Each row has a name. After each piece below comes the name of the row it's from, unless a question asks for something else. Each question is about the rows just above it. Places in a row count from 0.

Columns, left to right: U D J A V B
[ 3.33 -4.82  7.76 -8.13 -5.44 -3.99] = Nimos
[ 0.88 -0.36 -0.92  1.85  4.81  3.04] = kenek
[-2.70  1.59 -7.69  9.30  1.44  3.53] = felek
[-2.70 -2.42 -7.69  9.30  1.44  3.53] = pubaz
[ 3.01 -3.96  5.85 -5.80 -1.27 -3.13] = duk
[ 3.33 -4.82  7.76 -8.13 -3.99 -5.44] = Gimo
Which column holds [ 1.44 -1.27] top down? : V
Places of [3.53] in row pubaz: : 5
q: [ 3.33 -4.82  7.76 -8.13 -3.99 -5.44] : Gimo
[-8.13  1.85  9.30] is in which column, read top down? : A

Columns, left to right: F Z S E C G T W
[ 6.01  2.98 -0.95  2.98  0.90 -2.89  6.01  2.98] -> mulor
[ 4.35  2.98 -0.95 -0.58  0.90 -2.89  6.01  2.05] -> bovag
[ 4.35  2.44 -0.27 -1.77 -1.31  0.04  0.29  0.96] -> felek
[ 4.35 -0.27  2.45  0.96 -1.77  0.04 -1.31  2.97] -> kenek
Which row holds this, read backwards? [-2.89  0.90  2.98 -0.95  2.98  6.01] : mulor
The row named kenek: : [ 4.35 -0.27  2.45  0.96 -1.77  0.04 -1.31  2.97]
The row named mulor: : [ 6.01  2.98 -0.95  2.98  0.90 -2.89  6.01  2.98]
Places of [2.98] in row mulor: : 1 3 7
Which column holds this, read top down? [ 6.01  0.29 -1.31] : T
At which places does felek hold [2.44]? : 1
q: [ 2.44 -0.27 -1.77 -1.31  0.04  0.29  0.96] : felek

Columns, left to right: M X P Y
[ 2.47 -2.17  2.09 -1.54] -> Zel
[4.91 0.85 0.85 0.85] -> duk
[ 4.91 -5.80  1.88  0.09] -> bazed
[ 1.95 -2.59  2.84 -4.82] -> tuko
[-1.44  3.16 -1.65  4.07] -> pubaz
[ 3.34 -5.29 -0.92  3.19] -> bovag
[-5.04  5.94 -1.62 -0.76] -> viget
[-1.62  5.94 -5.04  0.84] -> kenek
Which row holds [-5.80  4.91] read backwards? : bazed
Places of [0.85] in row duk: : 1 2 3
q: [-5.80  1.88] : bazed
q: [-5.04  5.94 -1.62] : viget
Which column holds [4.07 3.19] top down? : Y
The row named bovag: : [ 3.34 -5.29 -0.92  3.19]
q: [ 2.47 -2.17  2.09] : Zel

Columns, left to right: bek Talu vivi Vunag bosum Lif seb
[-6.17  2.73  1.74 -5.15 -1.69 -1.44 -4.72] : viget
[-6.62  2.84 -6.22 -3.77  4.39  6.44 -5.03] : mulor
[-0.20 -4.29 -6.49  6.33 -5.20  6.21 -7.38] : Gimo
[-4.04  2.15 -1.89  6.23 -6.85 -6.17 -6.34] : kenek
[ 6.91 -4.66  1.12  1.45  6.45  6.20  1.96] : Zel
[-7.77  6.46  6.87 -0.67  1.76 -7.14  6.14] : felek
[-0.20 -4.29 -6.49  6.33 -5.20  6.21  5.53] : Nimos
Places of [-4.04] in row kenek: : 0
Which row holds this, read backwards? [-0.67  6.87  6.46] : felek

Columns, left to right: Suf mure nif Tul tos zoso sav tirud Toz Vetu
[ 0.12 -0.07 -3.26  4.97  1.70  0.62 -4.18  3.63 -2.03 -0.76] : Nimos
[-0.81 -0.16 -1.36 -1.66 -2.55 -0.14  0.74 -1.50  2.09 -2.52] : pubaz
[ 1.91  2.27  0.55 -7.11 -1.51  0.07  3.40  0.12 -1.22  0.17] : mulor
[ 4.97 -1.49  2.11  2.11 -1.49 -1.49  2.11 -1.49  2.11  2.11] : Gimo
[ 0.17 -0.95 -1.28  1.38 -0.44  1.48 -2.33  0.23 -2.65  0.48] : Zel
[-1.17 -0.80  2.27 -0.18 -3.76  1.55  3.85 -2.70  2.16  2.82] : bovag
[ 4.97 -3.26 -0.07  0.12] is which row, read backwards? : Nimos
At which places does Gimo hold [-1.49]? : 1 4 5 7

Columns, left to right: Q H K R L N
[ 3.02  0.19  5.87  1.95  5.81 -0.93] -> bovag
[-9.46  0.18  8.24 -0.40  5.31  2.02] -> Zel
[-2.67 -0.78  3.04  0.83  2.85 -0.29] -> mulor
[ 5.11 -0.13  3.38  1.08  2.66 -0.68] -> bazed
[-5.76  0.01  5.11 -0.13  3.40  1.13] -> pubaz
[-3.69 -0.51  3.71  0.50  2.78  0.63] -> viget
[-3.69 -0.51  3.71  0.50  3.01  0.19] -> duk
The row named viget: : [-3.69 -0.51  3.71  0.50  2.78  0.63]
[ 3.40 -0.13  5.11] is which row, read backwards? : pubaz
q: [3.01 0.19] : duk
[3.01 0.50] is which row, read backwards? : duk
Which column holds this, read top down? [-0.68  1.13] : N
Which column holds [ 0.18 -0.78 -0.13  0.01 -0.51 -0.51] top down? : H

Columns, left to right: kof Tiduv kur Podun nama molup lat
[-0.85  0.23 -0.28 -0.98  0.44  0.32 -1.20] : bazed
[-1.89  0.52 -0.63 -2.21  1.06  0.69 -2.75] : viget
[ 2.75 -0.53  0.72  1.99  1.14 -1.36  1.28] : Gimo
[-2.20  0.15 -0.34 -0.04 -4.37  1.55  2.46] : bovag
[ 1.72 -0.60  0.68  2.71 -2.51 -0.42  4.06] : Zel
[-0.52  0.34 -0.34 -1.71  2.72 -0.13 -3.22] : tuko
[ 1.37  0.01  0.12 -0.55  3.98 -1.13 -2.81] : Nimos
[ 1.72 -0.60  0.68  3.96 -8.63  1.11  8.78] : pubaz
[ 0.59  0.04  0.02 -0.44  2.17 -0.55 -1.66] : mulor
[ 3.30 -0.80  1.00  3.26 -0.55 -1.38  3.48] : kenek
[-3.08  0.37 -0.61 -0.96 -4.11  1.90  1.43] : felek
[-0.85  0.23 -0.28  5.43 -0.83 -2.32  5.74] : duk
The row named Nimos: : [ 1.37  0.01  0.12 -0.55  3.98 -1.13 -2.81]
Which row holds [ 5.43 -0.28  0.23 -0.85] read backwards? : duk
q: [ 0.52 -0.63] : viget

